In the data rows, the value 128 means zero.
Here are some points, each followed by its number:
[120 161 135  83 172 129 108 117 127 129 133 108 140 137  81 140 150  99
 136 121 150 129 117 148 135 114 132 131 120 128 137 141] 0
[108 173 132  75 180 129 100 111 133 132 139 102 132 150  92 144 139  94
 132 115 154 117 122 156 128 108 129 135 121 144 142 139] 1
[135  17 146 223 164  70 169  30  95 127  56 231 152  42 144  78 194 203
 211 151  73 247 116  86 150 161 143 102 130  77 112 141] 2
[142 195 126  62 106 152 111 209 137 126 176   7 144 202  22 160 115   7
 112 101 203  79 120 130 129 115 123 135 130 136 142 143] 3
[109 248 129  13 158 176  81 179 142 129 168  55 134 171  73 177 112  66
  81 116 170  73 122 165 128  89 133 140 116 141 138 134] 4
[ 91 137 138 135 116 154 108 130 138 162 119 141  86 156 224 145  74 182
  53 131 114  54 151 170  80 110 117 155 140 162 121  88] 5
[ 79 157 134 130 144 151  91 122 138 153 118 134  92 158 223 144  70 179
  57 138 116  66 161 155  88 107 121 152 142 160 123  89] 6
[115  25 144 212 213  56 156   0 106 133  62 229 138  58 159  78 185 198
 208 140  83 230 120 114 137 151 137 111 127 105 130 140] 7
[111 247 128  13 155 176  80 180 142 129 168  55 135 172  77 177 111  66
  81 116 170  72 124 164 128  91 133 139 117 143 137 133] 8
[131 214 129  44 108 162  99 201 141 123 175  24 143 193  41 165 120  21
 106 110 192  68 121 153 127 108 126 133 121 145 141 139] 9
[194 113  74 170  17 159 184 210 137  96 177 159  87 110 215 121  71 188
  85 125  90  96 132 104 129 120 117 127 129 127 113 112] 10
[134  11 142 219 174  68 168  27  95 128  56 229 153  45 138  79 197 200
 210 152  73 252 115  87 148 171 141 106 129  78 116 138] 11
[131 132 139 102 138 120 125 128 128 126 137  92 149 148  41 132 168  70
 160 116 157 133 115 147 134 109 127 129 116 138 140 145] 12
[130 166 134  95  89 159 115 184 139 130 153  70 115 181 124 151  90  85
  78 119 161  56 141 140 110 118 122 142 132 150 130 117] 13
[206 140  41 145  22 155 183 223 141  79 210 176 114  55 179 116  97 178
 117 128  74 161 113  58 185 162 120 106 126  92 107 141] 14
[192 111  67 162  36 147 180 194 135  93 183 194 132  32 154 107 126 187
 136 140  55 194 108  45 191 169 127 101 126  79 100 142] 15
[157  28 128 222  87 105 181 107 111 117  86 229 157  26 135  87 179 200
 180 155  44 235 118  66 161 165 138 102 130  69 101 128] 16
[ 60 107 135 159 253  91  95   0 127 157  76 212 103 108 240 108 119 230
 127 139  88 142 154 153  98 123 124 147 141 159 130 106] 17
[125 218 127  38 115 165  95 201 143 125 174  36 140 188  36 170 122  34
 101 111 189  70 119 152 132 101 125 133 120 142 141 138] 18
[ 80  85 149 175 187 106 112  44 126 155  75 190 108 113 216 117 111 206
 115 139  91 131 153 150  97 116 122 146 139 156 127 100] 19
[140 155 125 116  60 159 131 202 142 125 164  57  88 200 162 143  70  94
  75 116 175  43 141 141 106 121 120 134 131 149 130 110] 20
[ 94  45 143 192 255  43 133   0 110 146  54 227 124  72 188  80 163 208
 206 129  97 214 130 135 125 143 129 128 133 135 142 140] 21
[174 143  92 131  43 157 157 208 139 105 178 111 106 140 155 134  87 128
  95 120 128  85 129 118 128 121 119 128 127 133 123 121] 22
[136 146 122 123  58 163 127 202 141 130 162  71  84 199 181 145  62 108
  65 120 169  38 142 143 102 107 117 139 136 148 130 106] 23
[116  17 150 217 200  50 157   0  96 131  50 241 142  56 153  78 187 201
 216 142  82 235 123 113 139 156 138 114 131  97 127 146] 24
[106 150 131 123 103 161 108 159 143 144 139 112  89 169 200 140  66 165
  47 130 130  43 159 142  95 114 123 150 140 155 124  92] 25
[126 210 128  60 100 160 100 201 143 127 170  27 132 198  78 162  98  33
  92 114 191  55 130 148 116 121 122 136 128 149 139 129] 26
[104 230 130  56 131 166  80 179 143 135 157  55 122 182 128 167  80  77
  67 122 169  55 141 151 110 116 125 142 133 152 135 118] 27
[147 188 125  45 101 145 114 199 137 116 180  19 158 194   0 154 172   0
 151 101 204  94 106 153 145  96 125 130 108 145 146 158] 28
New points follow, each followed by the numbers of its three nearest points above, nearest first.
[144 171 123  95  73 156 125 201 138 120 167  56 116 187 108 150  92  65
  93 115 174  59 131 144 115 115 122 132 128 147 135 129] : 13 20 26
[147 146 127  97 107 137 130 164 128 119 149  96 156 135  36 136 166  72
 151 123 150 136 109 124 150 122 131 120 116 111 127 146] : 12 0 1
[122 205 130  70  94 162 100 199 144 130 166  34 120 198 107 159  84  52
  83 117 186  48 137 149 111 120 122 137 132 149 136 122] : 26 27 13
[119 138 136 134  72 163 121 175 140 140 137 107  83 175 211 141  60 154
  55 129 134  46 153 145  91 107 118 147 138 154 122  94] : 25 23 5
[127 205 129  68  89 162 103 202 145 128 170  26 123 201  94 158  89  41
  89 114 191  49 134 148 113 121 122 135 130 147 137 126] : 26 9 18
[ 87  51 138 187 255  47 127   0 112 144  64 227 117  81 197  85 166 207
 200 129  99 208 127 138 123 149 131 126 134 132 142 138] : 21 7 24
[141 188 117  71  99 168 118 192 141 120 167  85 120 157 103 157 108  96
  88 117 151  76 125 149 126  96 125 137 121 139 131 126] : 13 27 26
[194 113  70 161  18 150 178 199 145  91 185 199 133  32 139 116 122 205
 132 135  48 194 117  39 184 167 123  98 132  74  99 135] : 15 14 10
[172  98 111 174  22 152 174 196 135 116 156 138  77 144 220 129  65 179
  73 127  98  64 138 126 100 108 117 140 137 140 114  99] : 10 22 25
[ 89  51 139 187 255  48 128   0 110 143  60 227 118  81 195  85 168 205
 201 130 100 211 125 134 123 150 132 125 133 131 144 139] : 21 7 24
[188  90  82 176  31 144 186 185 129 102 157 197 131  47 155 107 134 193
 135 142  57 182 114  58 172 168 128 104 128  79  96 130] : 15 14 16
[ 76 156 135 131 152 149  89 114 137 153 116 139  95 154 226 142  72 181
  61 138 115  70 161 155  89 108 121 152 142 160 122  89] : 6 5 25
[153 194  97  81  77 160 126 207 142 109 188  77 129 147  99 148 104  76
 104 118 151  96 121 115 147 136 124 122 126 128 129 140] : 13 22 26
[150 114 127 152  55 149 149 181 135 124 138 114 109 149 160 133  89 136
  91 125 125  79 140 134 105 111 120 136 132 144 123 107] : 22 23 25
[144 125 136 104 114 129 133 151 126 126 134  93 151 142  37 135 165  73
 154 121 149 127 112 136 144 106 127 129 114 135 133 144] : 12 0 1
[147  67 136 211  48 143 163 157 129 136 106 169  99 118 224 129  81 213
  80 136  70 112 137 124  98  90 115 141 131 136 112  88] : 10 5 25
[125 218 129  55 106 162  96 198 142 127 170  25 134 194  75 165  98  33
  91 114 188  57 131 149 118 119 124 135 127 147 140 132] : 26 9 18
[ 54 131 122 145 255  92  84   0 128 155  89 204  99 115 246 113 115 227
 123 136  97 136 154 155 102 130 124 147 143 157 132 109] : 17 19 21
[147 195 127  46 100 146 114 198 140 117 181  20 157 196   0 151 165   0
 150 102 202  87 108 160 144  93 125 127 109 142 149 154] : 28 3 9
[119 162 135  81 170 130 109 117 127 128 132 108 140 136  82 140 150  98
 137 122 149 131 118 150 134 115 133 131 121 126 136 141] : 0 1 12
[129 200 127  70  89 158 106 202 143 129 169  28 124 202  90 157  92  38
  92 114 193  47 132 150 113 122 122 135 130 148 138 126] : 26 9 18
[126 156 133  95 131 142 113 145 127 125 135 109 149 131  86 141 142  98
 126 127 136 134 121 135 136 117 134 122 122 126 131 138] : 0 1 12
[183  70  82 177  42 136 182 166 122  98 156 215 152  15 130  97 163 186
 163 158  60 227 108  26 192 186 142  89 124  56  97 142] : 15 16 14
[129 184 121  84  82 159 110 207 147 126 170  40 116 201  92 161  89  53
  89 114 194  50 131 137 120 120 118 132 132 144 138 124] : 26 13 9
[163 128 102 144  43 154 157 198 139 112 166 119  97 139 178 124  88 143
  95 124 126  98 134  98 134 143 123 118 131 121 116 117] : 22 10 23
[ 56 148 111 132 255 101  81  17 133 153  88 190  98 116 237 117 115 224
 100 137 100 116 159 146  99 130 129 155 150 160 132 111] : 17 19 6
[170  77 105 198  17 151 183 177 130 107 135 190 115  81 201 115  98 200
  98 142  63 134 142 100 117 121 119 132 131 121 109 101] : 10 15 14
[144 191 128  42 102 148 112 199 138 116 183  20 158 193   0 157 168   0
 146 103 201  92 106 156 143  96 126 130 108 143 145 155] : 28 3 9
[176 115  90 158  25 153 171 203 136 104 173 149  86 120 201 122  72 168
  87 126 109  98 130 101 136 135 121 121 132 123 116 126] : 10 22 14
[194 124  59 158  29 152 177 195 138  90 188 209 132  40 144 105 143 177
 151 136  49 203 101  24 201 194 134  87 127  59  93 147] : 15 14 16
[145 192 127  49  99 147 114 200 138 116 183  16 157 196   0 155 160   0
 144 103 203  89 107 154 141 102 125 129 111 143 146 153] : 28 3 9
[ 97  82 146 176 184  95 123  45 118 147  71 189 125  94 187 109 125 191
 143 135  95 162 144 137 111 126 127 137 135 139 129 117] : 19 17 21
